128 stands for zero in the data rows.
Every row has a hidden score. How much higher is the second row's score than the first row's in each pair? 20 means about the same, 40 much higher and 0 much lower. The score is a weighted sum of the row's numbers plus the product of two more (or one squared), each taken from its middle value.
[139 103  92 132 125 125 131 148 145 149 130 121 109 102 175 152]
[134 125 112 124 147 113 157 122 111 177 125 107 116 109 123 168]: 24
[141 161 157 131 124 144 114 100 116 134 128 156 110 110  94  89]
[125 164 145 117 141 139 126 125 145 108  94 146 139 126  88 118]: 23
[141  99  98 120 112 137 162 135 125 152 149 102 123 132 135 158]
[102 126 127 137 169  89 125 109 143 155 122 106 137 155 116 117]: 17
[114 138 160 109 115 150 115 130 128 105 116 151 136 166 102 105]
[111 138 130 135 173 112 110 106 127 161 121 103 136 152 112 105]: 29
[121 119  76 132 108 113 133 145 148 144 123 149 124 140 152 136]
[144 147 139 134 134 141 108  92 112 166 129 150 100 105  98 119]: 17
[120 120 152 149 164 123 111 126 123 134 128  86 133 116 140 120]
[113 133 141 102 124 140 109 127  99 176 124 128 114 157 123 152]: 18
[121 111 123 141 109 131  94 132 127 120 137  98 135 131 184 167]
[115 129 154 145 179 119 114 120 131 124 125  93 132 119 130 112]: 22
[145 121  95 133 128 133 137 161 146 112 129 134 118  74 167 140]
[132 124  84 136 111 131 145 152 149 125 134 150 121  95 163 108]: 20
[132 121 131 137 175 112 116 162 145 103 134 102 123  89 149 130]
[126 165 155 125 119 122  97 104  69 145 147 137 126 130 127 112]: 22
[123 152 151 132 110 136 115 139 150 100 107 159 127 140  98  95]
[109 130 138 130 103 124 103 122 125 157 136 167 111 139 124  97]: 21
[132  91 108 124 119 137 168 147 124 152 120 123 109 154 113 175]
[140 133 112 133 140 118 125 115 110 184 134 120 101 104 132 148]: 6
[142 117  93 136 132 142 124 180 146 116 125 132 111  86 166 134]
[132 132 141 132  94 157 134 114 130  78 133 150 138 153 112 102]: 14
[139  91 111 119  84 160 165 129 125 128 138 120 128 159 136 147]
[112 133 149 143 173 122 113 105 134 139 125  90 134 131 126 112]: 26
[132  94  98 123 100 152 156 148 132 146 137 116 109 155 141 151]
[115 121 154 143 157 125 102 119 127 126 129  85 137 130 150 127]: 20
[128 143 137 105 143 121 117  93  79 164 140 113 135 131 128 158]
[131 141 154 125 117 129 125 125 139  76 114 148 145 146  97 119]: 19
[124 136 145 134  98 153 124 130 146  82 126 151 131 155 111  91]
[144 107  94 140 109 128 130 162 142 131 127 129 113  96 175 152]: 31
[135 124  85 133 107 135 153 152 146 120 134 145 119  97 169 115]
[140 100 118 119  84 176 152 124 132 115 145 125 126 164 117 132]: 20
[123 124 147  89 131 151 130 108  91 146 125 118 143 153 120 157]
[145 150 131 138 125 120  97 109 120 177 129 141  95 109 114 120]: 20
[124 135 144 130  92 152 134 129 141  78 136 147 131 156 107 108]
[127 138 143 106 153 108 139 122 122 145 109 127 135 121  79 180]: 25
[132 118  76 133 110 109 139 149 144 134 135 154 124 124 153 117]
[130 100 104 122  83 171 146 143 140 116 131 137 122 160 133 146]: 20
[140 172 143 126 150 104 136  89  87 131 135 123 142 101  97 139]
[125 138 152  95 134 147 126  96  89 139 126 117 149 150 109 150]: 20
[133 155 147 136 106 140 109 121 141 127 120 164 106 128 105  84]
[129 134 145 125 123 130 142 144 144  79 103 149 138 143  92 139]: 23
[130 117  80 131 101 117 132 150 147 137 126 150 125 123 165 131]
[133 142 151 103 142 127 124  89  82 133 138 110 152 136 119 151]: 13
[134 129  84 135 108 133 143 160 141 121 134 147 120  91 163 122]
[141 121  90 136 121 130 140 171 149 114 130 137 115  86 169 126]: 20
[112 119 120 140 172  95 132 110 149 154 121 100 130 150 132 108]
[139 112 113 114 148 109 156 125 110 142 125 104 140 120 118 196]: 29
[121 125 152 147 167 121 118 125 124 130 128  85 137 113 130 122]
[135  97  96 125 107 143 167 139 132 157 137 106 117 143 134 152]: 24
[134 161 151 137 113 147 107 109 131 120 119 162 112 126 104  84]
[125 157 155 133 116 128 113 135 144 103 107 160 123 138  95  99]: 17
[104 104 123 108 122  98 145 121 129 179 133 139 127 139 123 155]
[109 145 162 116 108 143  99 127 107 118 120 158 127 160 111 122]: 18
[150 166 147 138 128 122 110  82  98 150 133 147 111 104 106 110]
[123 118 147 145 162 125 109 145 130 120 127  86 138 102 149 127]: 21
[126 134  84 150 138  98 143 150 162 139 131 139 121 102 138  93]
[132 105 121 142 120 125 110 149 117 144 121  93 129 126 170 173]: 27
[125 126 151 139 179 120 111 132 137 123 129  91 128 106 135 116]
[127 132 135 102 139 125 119 111  80 167 140 112 126 140 131 165]: 15
[132 161 159 112 133 115 118  85  92 129 145 139 140 125  86 130]
[118 129  95 140 151 100 169 138 160 135 128 139 122 106 145  75]: 33
[114 130 139 142 170 114 117 104 137 143 126  91 143 137 118 108]
[125 105 135 126 115 142 149 154 161 102  98 144 123 146  96 161]: 15
[144 111  88 134 104 131 131 170 137 134 127 138 117  98 170 139]
[114 132 147 146 167 119 116 110 132 137 125  86 137 129 132 110]: 24
[140 123  87 139 108 128 143 161 145 122 136 147 118  90 160 117]
[112 131  84 149 140  93 129 129 162 149 122 136 129 134 143  97]: 22
[147 133 149 122 110 141 147  89 118  78 144 124 150 144 121 110]
[127 156 151 119 137 140 123 124 143 114  89 142 139 126  86 133]: 27
[111 122 152 145 165 109 109 122 124 140 127  88 137 131 139 121]
[115 130 145 103 120 140 110 119  95 173 125 132 114 156 122 153]: 16
[138 122 131 126 173 106 109 162 149 103 135 111 124  81 152 134]
[139 114  86 134 105 130 135 168 144 126 137 143 120  95 164 129]: 30
[128 139  84 133 129 119 142 140 161 130 138 147 119 100 152  86]
[126 115 117 107 135 130 136 121 109 182 131 117 111 135 130 171]: 16
[136 122  86 136 107 133 143 156 147 124 129 149 118  94 166 119]
[128 131  77 133 128 123 147 144 149 144 133 146 123 109 151  86]: 26
[140 112 116 129 158 114 117 166 156  99 131 118 119  85 162 149]
[132 152 152 137 109 141 102 121 138 114 119 165 116 131 103  86]: 23
[141 112 124 128  89 166 171 104 116 109 150 119 141 155 109 117]
[132 154 164 109 135 133 118  93  89 104 130 125 154 141 115 125]: 12
[149 133 140 132 115 130 153  80  91  94 151 116 152 130 133 122]
[118 131 118 114 142 139 134 152 159 151  88 141 118 131 100 144]: 25
[139 167 162 136 125 133 102  97 109  97 129 148 136 118 107  93]
[141 104 105 131 136 123 124 177 147 108 133 129 115  84 174 142]: 23
[138 128  85 136 110 127 146 154 146 124 136 149 120  91 159 110]
[128 171 152 128 118 118 131 112 133 111 110 159 132 123  86 108]: 16
[113 133 143 100 112 159 121 134 101 166 121 135 111 156 118 147]
[118 115 133 143 128 126  96 120 126 123 135  87 143 133 173 152]: 17
[121 177 139 144 138 115 106 121 107 106 117 156 130 137 110  86]
[132 124 141 118 114 125 129 154 158  88 107 149 140 147  88 141]: 20
[107 118  80 134 124  96 141 134 159 152 132 142 127 145 137 123]
[150 121 127 131 102 143 158 103  96  95 158 111 145 135 133 133]: 26
[123 115 125 127 107 144 131 170 164 110 101 157 116 148 110 125]
[136 109  90 138  97 131 138 165 133 124 132 142 120 103 173 140]: 26
[140 125  90 133 128 121 135 167 152 113 134 140 121  82 167 116]
[143 118 122 130 167 113 120 172 151 100 126 116 122  79 152 137]: 17
[128 156 153 137 110 139 100 125 136 114 115 164 114 133 105  88]
[134 179 161 129 139 118 121 104 104 109 124 142 135 117  87 109]: 18
[130 124 130 121 129 106 117  88  90 179 153 137 130 106 135 134]
[127 134 157 126 107 131 125 131 135  77 121 156 138 145 107 114]: 17
[126 146 145 109 142 125 131  93  71 153 139 111 139 125 126 155]
[152 131 137 117 132 112 160  94  93 109 144 105 151 122 117 165]: 33
[133 127  84 135 111 134 145 157 145 123 134 151 119  93 159 112]
[ 98 118 138 113 111  96 132 116 130 157 131 163 128 145 113 140]: 10
[128 139 126 126 132 118 118 116  78 180 143 117 116 115 142 149]
[140 130 140 128  92 148 131 110 128  81 144 146 139 153 113 100]: 14
[120 138  99 138 162 112 158 141 165 141 129 129 120  94 127  81]
[130 129  84 139 115 125 145 152 149 122 134 150 120  94 162 106]: 11
[132 120 138 126  87 151 148 127 145  87 130 148 131 162 112 103]
[139 123 124 133 162 114 110 173 147  99 133 117 117  77 156 141]: 18
[131 134 136 111 141 124 125  98  80 166 136 107 131 126 131 169]
[122 142 129 112 138 147 129 147 158 135  83 144 126 130  95 134]: 29
[148 145 143 120 144 110 151 110  98  92 122 117 160 119 105 154]
[124 125 126 136 108 144 111 152 158 148 111 158  96 135 110 111]: 13
[121 154 149 136 122 135 123 136 152 112 103 159 119 129  92  92]
[134 164 162 136 119 131 104 105 122  99 125 156 127 126 106  88]: 15
[124 116 153 146 160 126 106 128 122 136 127  84 134 123 142 121]
[126 133 151 128 102 144 118 145 143  85 117 155 129 157 106 100]: 10
[131  98  98 128  88 155 146 143 149 120 131 142 121 168 125 126]
[121 145 141 132 110 132 125 148 156 114 100 162 118 139  96 107]: 16
[122 124 144 142 165 114 108 140 138 111 133  91 133  99 159 127]
[139 122 116 116 142 115 173 112 112 137 125 102 146 114 113 188]: 31
[131 147 154 110 131 126 110  92  68 141 143 119 140 132 126 151]
[134 127  87 136 110 130 147 158 145 127 133 150 123  90 158 104]: 27
[129 161 144 122 127 122 105 100  70 163 145 127 116 122 135 134]
[117 125 153 145 178 117 128 120 127 138 127  94 132 119 121 101]: 28
[123 138 138 138 100 145 104 142 152 131 115 164 101 135 112 100]
[120 118  78 135 120 104 130 127 155 157 130 144 126 152 135 114]: 22
[123 134 150 127 105 144 117 141 151  87 116 157 129 152 105 101]
[109 120 141  96 110 153 126 137 124 150 111 137 121 173 119 148]: 31
[117 122 150 144 157 124  99 111 127 125 133  86 143 124 150 128]
[122 127 130 107 135 133 133 110  82 176 136 116 121 132 133 167]: 14
[125 151 158 104 130 131 109  92  71 141 136 127 139 143 123 144]
[130  91 114 121  99 135 167 152 152 135 120 131 108 155 115 168]: 36
[110 128 152 100 106 158 109 145 135 122 115 151 128 168 109 120]
[110 126 145 143 159 104 105 105 132 137 129  89 146 145 137 119]: 16
[135 165 153 125 136 115 110  93  68 134 150 123 136 112 128 123]
[129 137 111 112 155 132 147 132 130 165 101 115 123 115 110 172]: 29
[128 114  87 130 103 133 142 164 147 130 126 145 115 109 173 133]
[130 122 144 141 170 113 107 144 138 108 136  94 132  95 151 122]: 15
[130 133  74 132 124 123 148 158 150 129 134 146 121 106 151 103]
[122 122 138 121 114 135 131 147 151  89 104 153 129 160 100 145]: 19
[ 99 110 105 138 134  94 119 133 150 144 123 116 147 175 135 124]
[138 165 155 137 113 132 106 108 125 107 125 160 123 124 102  84]: 15
[118 125  85 145 145 105 140 138 165 152 128 137 122 114 137  88]
[141 110 107 118 145 123 168 121 118 142 122 107 129 128 109 196]: 35
[133 149 153 111 140 123 117  88  71 147 140 116 144 127 121 141]
[119 123 155 143 164 122 115 108 126 132 130  85 138 129 134 114]: 30
[103 127 149 103 113 142 116 138 118 163 115 146 115 159 111 139]
[142 119 117 119 152 115 160 119 102 138 132 100 138 116 111 187]: 31
[140  96  98 128 116 139 168 107 109 145 144 105 136 146 131 158]
[131 130  85 138 118 127 152 148 152 125 137 146 119  90 160 101]: 12
[137 112 131 125  76 168 139 124 148  99 135 142 130 157 114 115]
[136 120  86 139 108 129 142 159 146 123 134 146 118  94 167 116]: 21
[131 134 142 127  90 153 127 133 140  79 134 150 136 149 116  96]
[120 122  75 137 111 121 139 143 155 140 131 150 120 123 150 123]: 25
[134  96  97 138 108 126 129 170 158 129 121 120 124 113 176 146]
[121 120 159 145 169 125 113 116 123 139 124  90 134 119 128 115]: 22
[140 103 105 137 138 118 118 177 153 109 132 122 120  85 168 147]
[119 110 143 146 143 132 104 127 119 136 129  83 141 122 156 143]: 26
[121 122 148 143 173 115 103 141 137 125 127  90 131 107 143 124]
[140 127 132 128 178 108 114 155 149 105 136 111 121  81 143 123]: 11
[110 111 125 112 115  85 140 132 119 171 127 158 126 143 120 144]
[117 121 146 146 161 130 107 121 118 134 131  85 139 119 149 123]: 33
[109 129 136 138 179 111 124 123 143 152 127 104 132 137 103  90]
[119 142 136 127 108 143 122 155 158 120 104 162 111 144  99 104]: 8
[113 121 148 151 148 128 101 122 119 130 133  84 139 125 148 136]
[139 114 100 133 135 127 127 174 147 109 132 133 115  79 172 139]: 15
[132 146 143 106 146 128 120  87  71 149 139 118 142 124 123 153]
[137  96  98 123 119 139 162 127 119 157 145 105 120 127 144 163]: 29
[126 135  89 134 158 100 145 141 159 156 133 130 116 101 132  93]
[115 137 111 145 178 101 149 132 158 145 124 113 123 111 116  90]: 21
[114 136 147 124 107 135 107 131 150 119 123 167 114 151  93 113]
[125 124  76 136 137 122 156 145 152 136 131 145 126 107 146  91]: 31
[136 136 119 134 129 135 121 113 125 179 128 143  89 113 117 127]
[132 134 144 102 136 131 136  92  82 149 129 108 147 137 121 166]: 16
[139 161 149 139 122 139  90 103 120 133 122 162 112 121 101  90]
[110 128 151 145 169 113 113 110 130 130 133  89 135 122 141 120]: 23
[140 172 159 126 132 115 125 117 123 111 110 149 133 113  81 114]
[128 124 151 147 170 118 122 123 125 136 126  87 133 107 133 116]: 25
[146 149 135 138 117 132 126 116 129 161 117 152  90 110 113 106]
[141 153 156 127 133 127 124  97 110  82 124 131 158 124 101 128]: 13
[131  91 116 132  80 166 148 136 143 109 135 138 131 160 120 127]
[110 115 142 107 106 161 125 145 136 135 103 147 119 171 117 136]: 23
[124 137 129 128 113 135 132 152 157 145 101 157 105 141  90 114]
[130 103 109 134  91 159 156 148 156 110 124 139 110 166 122 123]: 22
[118 135 140 106 134 128 111 106  76 166 138 120 133 137 126 168]
[102 123 134 144 141 108  96 100 134 141 130  96 149 162 141 129]: 29
[128 105 131 137 144 129 101 156 133 113 132  93 136 101 174 155]
[126  88  97 141 129 120 112 174 142 142 129 111 122 123 168 154]: 26
[132 106 130 134  89 158 131 133 145  91 125 150 132 165 125  99]
[132 119  81 137 118 124 144 149 152 127 129 147 118 100 168 119]: 21
[112 128 135 143 183 110 143 115 138 149 126 103 125 129 101 102]
[121 119  75 138 134 111 141 138 157 145 125 139 124 118 162 109]: 21
[143 128  88 134 120 130 143 161 150 114 132 143 117  84 163 114]
[125 111 148 127 105 146 128 135 147  86 117 157 131 157 107 115]: 14
[127 123 134 130  87 152 129 154 150  91 125 154 126 157 114 100]
[128 154 163 105 128 138 110 101 100 103 124 136 154 148 109 118]: 20
[105 144 147 129 103 143 104 142 128 136 120 164 106 149 120 100]
[122 118 148 143 165 124 102 138 133 127 129  86 133 106 145 134]: 22
[126 153 142 130 122 132 124 140 147 124 100 162 117 135  88  96]
[155 106 114 122 117 138 156 110  99 132 158 101 138 124 132 154]: 25
[122 118 132 130  90 159 137 135 152  90 126 153 125 161 120 105]
[119 133 147 124 105 135 115 126 148 112 122 167 118 156  93 109]: 16
[111 125 148 140 163 109 106 110 127 134 130  87 142 137 141 127]
[127 126 144 130  89 150 126 137 152  88 126 152 135 152 108  96]: 15
[146 120 102 132 136 120 131 171 156 105 130 133 120  76 163 129]
[139 157 144 132 112 147 104 113 132 149 122 156  98 123  96 100]: 24
[133 119  76 135 108 121 139 148 151 130 135 146 122 114 162 121]
[132 155 138 141 111 143  98 115 129 141 125 164 103 126 105  89]: 19
[141 126  85 139 108 137 144 162 136 127 133 143 116  91 163 116]
[142 123 101 130 143 125 120 168 153 102 134 137 116  76 161 133]: 11
